In the data rows, the value 50 means zero.
Every row has a hidden score from 0 to 20. What is each row's score? 10 is about the middle.
array([48, 49, 50, 45, 45, 46, 45, 48]): 10
array([68, 70, 75, 65, 84, 75, 74, 76]): 11
array([68, 71, 70, 76, 56, 56, 60, 55]): 8
array([44, 45, 63, 60, 64, 64, 39, 54]): 0
array([65, 66, 66, 61, 56, 74, 73, 68]): 18
array([30, 49, 45, 72, 69, 63, 63, 71]): 0
array([27, 37, 33, 30, 31, 26, 27, 30]): 5
array([59, 60, 56, 88, 84, 70, 69, 65]): 0
array([36, 29, 32, 31, 50, 52, 69, 66]): 19
array([44, 43, 46, 38, 44, 43, 49, 49]): 13
array([39, 37, 40, 30, 28, 52, 37, 34]): 13
array([50, 62, 57, 59, 59, 54, 54, 57]): 7
array([41, 34, 40, 40, 28, 32, 17, 20]): 1
array([56, 38, 38, 31, 38, 38, 25, 28]): 11
array([53, 59, 78, 78, 78, 72, 71, 86]): 3
array([29, 46, 46, 42, 49, 34, 43, 42]): 2
array([61, 34, 41, 54, 39, 41, 43, 41]): 10
array([64, 64, 54, 44, 44, 47, 45, 47]): 18
array([54, 58, 57, 57, 55, 56, 56, 46]): 7
array([31, 24, 27, 25, 42, 47, 33, 39]): 7
array([62, 70, 66, 51, 58, 54, 71, 73]): 20
array([44, 57, 55, 57, 43, 43, 47, 45]): 6
array([65, 59, 59, 63, 63, 64, 62, 61]): 11
array([50, 53, 55, 47, 46, 44, 53, 56]): 14
array([65, 66, 54, 59, 56, 58, 61, 53]): 14
array([62, 59, 63, 71, 68, 71, 71, 63]): 8
array([30, 35, 31, 32, 28, 44, 43, 50]): 15
array([36, 35, 42, 43, 45, 44, 44, 44]): 5
array([60, 62, 55, 61, 58, 55, 51, 52]): 8
array([52, 55, 36, 25, 33, 25, 21, 20]): 12
array([28, 44, 42, 42, 42, 36, 28, 37]): 0
array([42, 46, 45, 45, 44, 40, 41, 25]): 2
array([46, 54, 42, 42, 38, 37, 42, 51]): 14
array([30, 28, 27, 30, 29, 34, 35, 38]): 10
array([46, 45, 43, 42, 39, 41, 39, 41]): 10
array([35, 29, 53, 41, 37, 33, 37, 39]): 3
array([31, 44, 45, 51, 51, 50, 47, 38]): 0
array([46, 50, 38, 45, 44, 48, 41, 44]): 9
array([86, 90, 93, 84, 79, 70, 70, 74]): 11
array([67, 54, 52, 48, 53, 49, 56, 56]): 18
array([71, 62, 67, 69, 72, 82, 84, 76]): 16
array([67, 68, 66, 68, 64, 70, 64, 59]): 10
array([49, 55, 54, 41, 45, 41, 45, 40]): 11
array([37, 31, 37, 39, 28, 40, 38, 38]): 9
array([37, 37, 40, 40, 17, 18, 20, 21]): 5
array([47, 51, 48, 63, 81, 73, 73, 63]): 2
array([64, 67, 64, 73, 68, 69, 75, 76]): 13
array([31, 34, 33, 28, 27, 35, 38, 37]): 12
array([30, 34, 36, 39, 38, 37, 40, 45]): 6
array([66, 68, 76, 75, 70, 65, 82, 77]): 13
array([35, 33, 50, 39, 50, 45, 32, 34]): 0
array([44, 21, 21, 19, 26, 17, 23, 21]): 12
array([34, 37, 40, 21, 22, 27, 23, 33]): 13
array([59, 46, 47, 51, 39, 39, 37, 40]): 10
array([41, 45, 38, 43, 45, 43, 47, 49]): 10
array([82, 82, 79, 91, 93, 90, 87, 92]): 11
array([41, 45, 54, 54, 52, 49, 55, 45]): 3
array([56, 52, 49, 52, 48, 51, 51, 68]): 16
array([71, 73, 77, 62, 60, 63, 61, 64]): 15
array([22, 23, 37, 32, 34, 56, 51, 48]): 9
array([60, 54, 51, 55, 51, 72, 82, 90]): 20
array([63, 60, 61, 61, 68, 82, 67, 65]): 11
array([68, 60, 57, 49, 47, 49, 46, 51]): 16
